Turns, then the turns between two rows, first turn first; the first pair answered:
z553:
[ -3   3  -6 -20   4 -23  -2   0  -7   5 -14  28  -9   3  15  -6  -9  -9
 -16]  ->  [ -1  -8  15   7  20 -18   2  -4 -20   6  14  12  13  11  15  -8 -11   1
 -18]
[ -5   4 -24 -74 -17 -35 -17   9  17  24 -20  18 -10   5  -3  -9 -34 -17
  28]  ->  [ -3 -22  26  -7  22 -14  -4   0 -20  24  58 -25  51  34  -3 -13 -32  12
  24]
[-11 -17   0  12 -17   4 -12 -11  12   4 -14  -4 -19 -25 -21   7  -3   0
   0]  ->  [ -4  -9   1  32  -1  14  -1 -11   6  -9  21 -16   1 -12 -14  12  16  16
   0]
[ 17 -22 -18 -22  41  16  53  34 -13  12  17  -6  -1   9  29  -6  -8  -9
   4]  ->  [ 14 -25 -23 -36  30  12  47  33  -8  17  -7   2 -18  -1  24  -8 -17 -20
   5]
z362:
[  2 -37  13  20 -16  19 -17 -12   2  15  16 -28   3 -10 -31   2   3  13
  27]  ->  [ 11  -5 -21   8  -8  18  -8  -4  18   6  30 -26  11   7 -16  13  20  22
  37]
[ 12 -29  24  -9  -3 -13 -19 -16 -19  21  -6 -31  29  14 -20  -1 -25  11
  15]  ->  [ 10 -28  19   5 -12   2 -14 -22  -8  10   7 -40  16   6 -30  10  -2  23
  21]
[ 8 15 -7 19  6  2 13  1 -2 -6 19 -4 10 17 10 -1 22 -1 -7]  ->  [  9  12  -1  10  15  -8   9   6  -9   1  11   1  16  23  14  -7   6 -10
 -11]
[  8  31 -25 -23   5 -11 -15  -7   0   9  -3  -1   8   9  11   3  -7  11
  25]  ->  [  3  12  -2 -19   5 -18 -23 -10 -15  19 -20   1   8   4   2 -12 -32  -6
  13]
z535:
[  0  10 -17  11 -20   6   6   0  22 -25  20 -14 -14 -16   1   3  35   7
  -5]  ->  [-12  -2   8  15 -23  -3   6  -3   6 -26  -2  -5 -23 -26  -3  -4  21  -8
 -26]
[ 11   3 -50 -26 -11   9  -7  15  25  21  -6 -10   8  16   9   9  -8  10
  45]  ->  [  5   5 -45  -1 -26  21   3   5  34   1   3 -17 -23  -3  -5  18  21  21
  37]
[ -5   1 -27 -42   0   3   1   8  41  20 -17   6 -15  -6   8   6  -2   1
  26]  ->  [ -6  -1 -25 -32  -7  10   7   2  46  12 -13   2 -27 -15   1  10  11   9
  22]
[  0  22 -15  32 -10  17   8  -9  14 -16  32 -16   4   5  -7   5  20   9
  22]  ->  [-10  11   8  44 -15  12   9 -17   0 -23  17 -10 -16 -15 -15  -1  16  -2
  -3]
Pairs:
Each pair is 2 to 3 turns apart.
[  0  -1   8  35 -14  13  13 -14  13 -20  21 -11 -23 -14  -9   7  44   5
 -13]  ->  [ -1 -40  28  17 -23   2 -15 -15   2  19  -9 -13 -15 -20 -27 -13 -11 -14
  -4] : z553 then z362 then z553
[ -2 -10   5 -20 -14 -10   4   3   6  -3 -29   9 -17 -21 -17  -5   0  -4
   7]  ->  [ -2 -24  27  10   1   6   7  -4  -8  -2   5 -12   9 -11 -23  -5   3  14
  11] : z362 then z553
[  5   9   4   7  15   6 -18  16 -17  14  14  26  19  42  19 -20 -37 -19
 -16]  ->  [  3   9   0  -4   6   3 -23  18 -10  16  -4  33   6  35  15 -22 -41 -23
 -16] : z553 then z553
[ -2 -15  11   3  10   3  -8   7  -8  28  22 -46  34  29   3   3 -17   6
  26]  ->  [ -7   1   0  24   0  15   9   0   7   1  37 -49  13  14  -3  16  23  21
  23] : z535 then z362 then z535
[-20   5 -13   3   4  -5   8  20  15 -12   2  -1 -21 -11  -2  22  22   9
 -22]  ->  [-16   0 -10 -22  16 -19  -2  31   0  10 -12  10   5  10  10  12 -13  -5
 -23] : z535 then z535 then z535
[-13   4  33  16   1  -4  -7  -2 -10 -19   0   9 -24  -7 -20  10  10  -4
 -24]  ->  [-13   1  26   4  -9  -5 -15  -3  -4 -11 -16  11 -31 -12 -26   9   0 -11
 -15] : z362 then z553
[ 11 -12   8  14  -5  24   2 -13  -9  12  33 -29  45   9  -6  24 -10  32
  36]  ->  [  7 -34  17   0 -24  14 -18 -14 -11  29  -3 -21  30  -7 -18  15 -41  13
  34] : z553 then z553
[-10   0  21  16 -18  16  11  -1  -4 -23  -4  14   8  15  25  10  27  -6
 -30]  ->  [-11  -9  27   7 -15   7   4   2 -13 -14 -16  19  12  18  25   2  10 -18
 -35] : z535 then z553 then z553
[  4  15 -10 -10   2  -3  -1   6  11  15   1  -5   2   2  13  19  -5  16
  23]  ->  [ -7   8   7   8  -5   0   5  -3   9   1  -5  -5 -25 -21   3  21  12  11
   3] : z535 then z535
[ -1  34 -17   8 -33  14  23  -1  51 -40   0   7 -40 -17   1  26  38  -3
 -11]  ->  [ -5  43  -8  -1 -26  -1  22   1  36 -43 -17  26 -44 -15  12  14  26 -21
 -35] : z535 then z362
[ -5 -16  -1  11 -22  -4 -35 -25   6   7 -36  -9 -17 -24 -41 -11 -30  12
  -5]  ->  [ -3 -16  -3  35 -17  13 -26 -32  13  -1   0 -30  -3 -17 -44   1  -7  36
   9] : z362 then z553
[ 15  27   8  24  28  -1  -4  -7 -15 -28  34  -6  25  18  -6  13  19  25
  12]  ->  [ 12  26 -19 -34  -9 -19 -26  -1  10 -10 -37  26 -21  -5 -10  10  -5  -4
  19] : z553 then z535
[-12 -32  39  31  -8   1   3  -5 -30  13 -16   7 -31 -23  -9 -21 -12  -5
 -23]  ->  [ 10 -15  -4 -14  13  -4 -11  18 -19  45   0   4  29  26  14 -23 -41   1
  24] : z535 then z535
[  0 -31  -1  10 -10  11  18  20   6  -9  19 -29 -32 -15 -24  14   8  18
  33]  ->  [  9   1 -35 -21   2  -4  21  36  15 -11  13 -11 -21   7   1  14   9  14
  42] : z553 then z362
[ -3 -25  13 -15   1  -9 -12 -24   9  32   5  15   9  -4  -5  11 -45   2
   3]  ->  [  0   3   4 -13  22 -12   5 -19   3  17  29  20  30  17  18  13 -30   7
  -5] : z553 then z362
